Read these off the row that follows.
1) The entry just right of 3869?
2) The entry just left of 2047?
7122	2047	7153	8668	9934	6996	1977	3869	9008	7028
1) 9008
2) 7122

Questions about the matrix below. Rows and columns are numbered from 0.
1) What is the entry at row 1, column 1?
2) What is the entry in the top-right corner?
3) What is the entry in row 1 and column 0?
4) What is the entry just left of the smallest entry?
5) What is the top-left entry?
6) What is the bottom-right entry?
7) What is the entry just left of -22?
8) What is the entry at row 2, column 0?
-17	-30	-8	-7	4	82	-1	50	38	28	13	37	-25	-40
-7	29	17	13	-9	-11	21	-56	-19	36	42	3	13	51
-6	-28	-24	-11	21	83	-22	30	35	34	-20	40	-30	-30
1) 29
2) -40
3) -7
4) 21
5) -17
6) -30
7) 83
8) -6

[-86 -29  52   0 -28 -27  84  71 -38 -44  65  -6  34]
The entry just left of -44 -> -38
The entry just right of the largest entry: 71

Questions about the table below. Counting starts at 0.
1) Find the entry in row 0 and column 1.
2) Find the entry just left of 13.
3) Find the entry directly below the smallest entry.
4) Find the centre entry.
5) Find the top-left entry.
6) Find the entry at row 1, column 0.
7) Find the entry at row 2, column 0.
8) Find the entry directly above -25.
 -7   -4  -16   -6  -10   -2   -3   -5   -5
 -6   -4  -14   -7   -8   -5   -6   -5   -7
 -5   -4   34  -15   22  -21   -7    0  -17
 -8  -10  -13  -13  -14   -9   -4  -36  -11
 -7   -4  -14   -7   -7   -3   -5   -5   -8
 -5   -2  -15   -9   -8   -6   -4   -8   -7
-35   26  -35  -10  -10  -19  -16   -6   43
-46    5   -3  -10   13   -9   22    1  -25
-28   -8  -16   26   -1    1  -18  -33  -15
-12   31  -33  -13  -13  -15   -1   -1  -26
  7   14   12  -17  -17  -22    5  -11    3
1) -4
2) -10
3) -28
4) -8
5) -7
6) -6
7) -5
8) 43

a =
-487,-318,99,-371,142,-350,-105,-252,-409
2,-395,-578,301,-126,7,-512,-42,262
-249,-5,351,-466,-16,-121,297,-32,-484
-627,-465,287,-435,324,-387,-124,-312,-487
375,-95,-412,207,-28,339,-341,345,98
298,97,-591,434,-263,203,-92,118,429
-32,257,255,-332,-360,-146,321,-124,-231
494,-352,-419,538,514,623,-581,563,297
-123,-210,-145,-103,-168,-97,-114,-47,-163
62,385,-56,-246,-552,-145,223,-182,-97
444,330,-515,364,-560,207,-53,39,474
Indices start at 0.
Find the entry in row 1 and column 0.
Answer: 2
Find the entry just right of the centre entry.
Answer: 203
The bottom-right entry is 474
The entry at row 0, column 0 -> -487
The entry in the top-right corner -> -409
The smallest entry is -627
The entry at row 2, column 0 is -249
The entry just right of 118: 429
Find the entry just right of 623.
Answer: -581
The entry in the bottom-left corner is 444
The entry directly below 563 -> -47
The entry at row 0, column 1: -318
Find the entry directly above -92.
Answer: -341
Find the entry just right of -332.
Answer: -360
Find the entry just left of -28.
Answer: 207
Find the entry directly below 301.
Answer: -466
The entry at row 0, column 2 -> 99
The entry in row 2 and column 1: -5
The entry in row 2 and column 2 -> 351
Find the entry just left of -387.
Answer: 324
The entry directly above 339 -> -387
The entry just right of -419 is 538
Find the bottom entry of the column that holds the largest entry.
Answer: 207
Find the entry directly below 287.
Answer: -412
Find the median entry.
Answer: -95
The entry directly below -246 is 364
The entry just right of 255 is -332
The entry just right of the smallest entry is -465

Read these off the matrix that follows. Counting starts at 0.
1) Which number is the entry in row 0 and column 1?
2) Which number is the entry just left of 204?
3) Which number is the entry just left of 37?
4) Which number is the entry directly below the largest entry?
5) Which number is the top entry of the column that holds the largest entry?
6) Which number is the entry at row 1, column 0?
7) Which number is the entry just right of the largest entry?
8) Which number is the entry just left of 165?
135   33  118  148  204  128  175   16  123   18   43  108
 57  164   46   70   88  138   83  180   41  183  157   69
219  139   44  206   65  129   21   57  135   31   93  162
 82  154   45   35   56  172   48  175  163  109  156  175
 51  147  105   63  117  143  124   35  127  157   88  142
117  135   29   99   96   96  141    2   37   48   55  140
105  102  152  111  131  179   30    6  135   48  195  192
195   86   76  165  114  172  117   83   95   54   70  127
145   24  206  144  195   73  174  175  143  108  149  120
 56  108  180   40   85   87   56  192  181  163  167   61
1) 33
2) 148
3) 2
4) 82
5) 135
6) 57
7) 139
8) 76
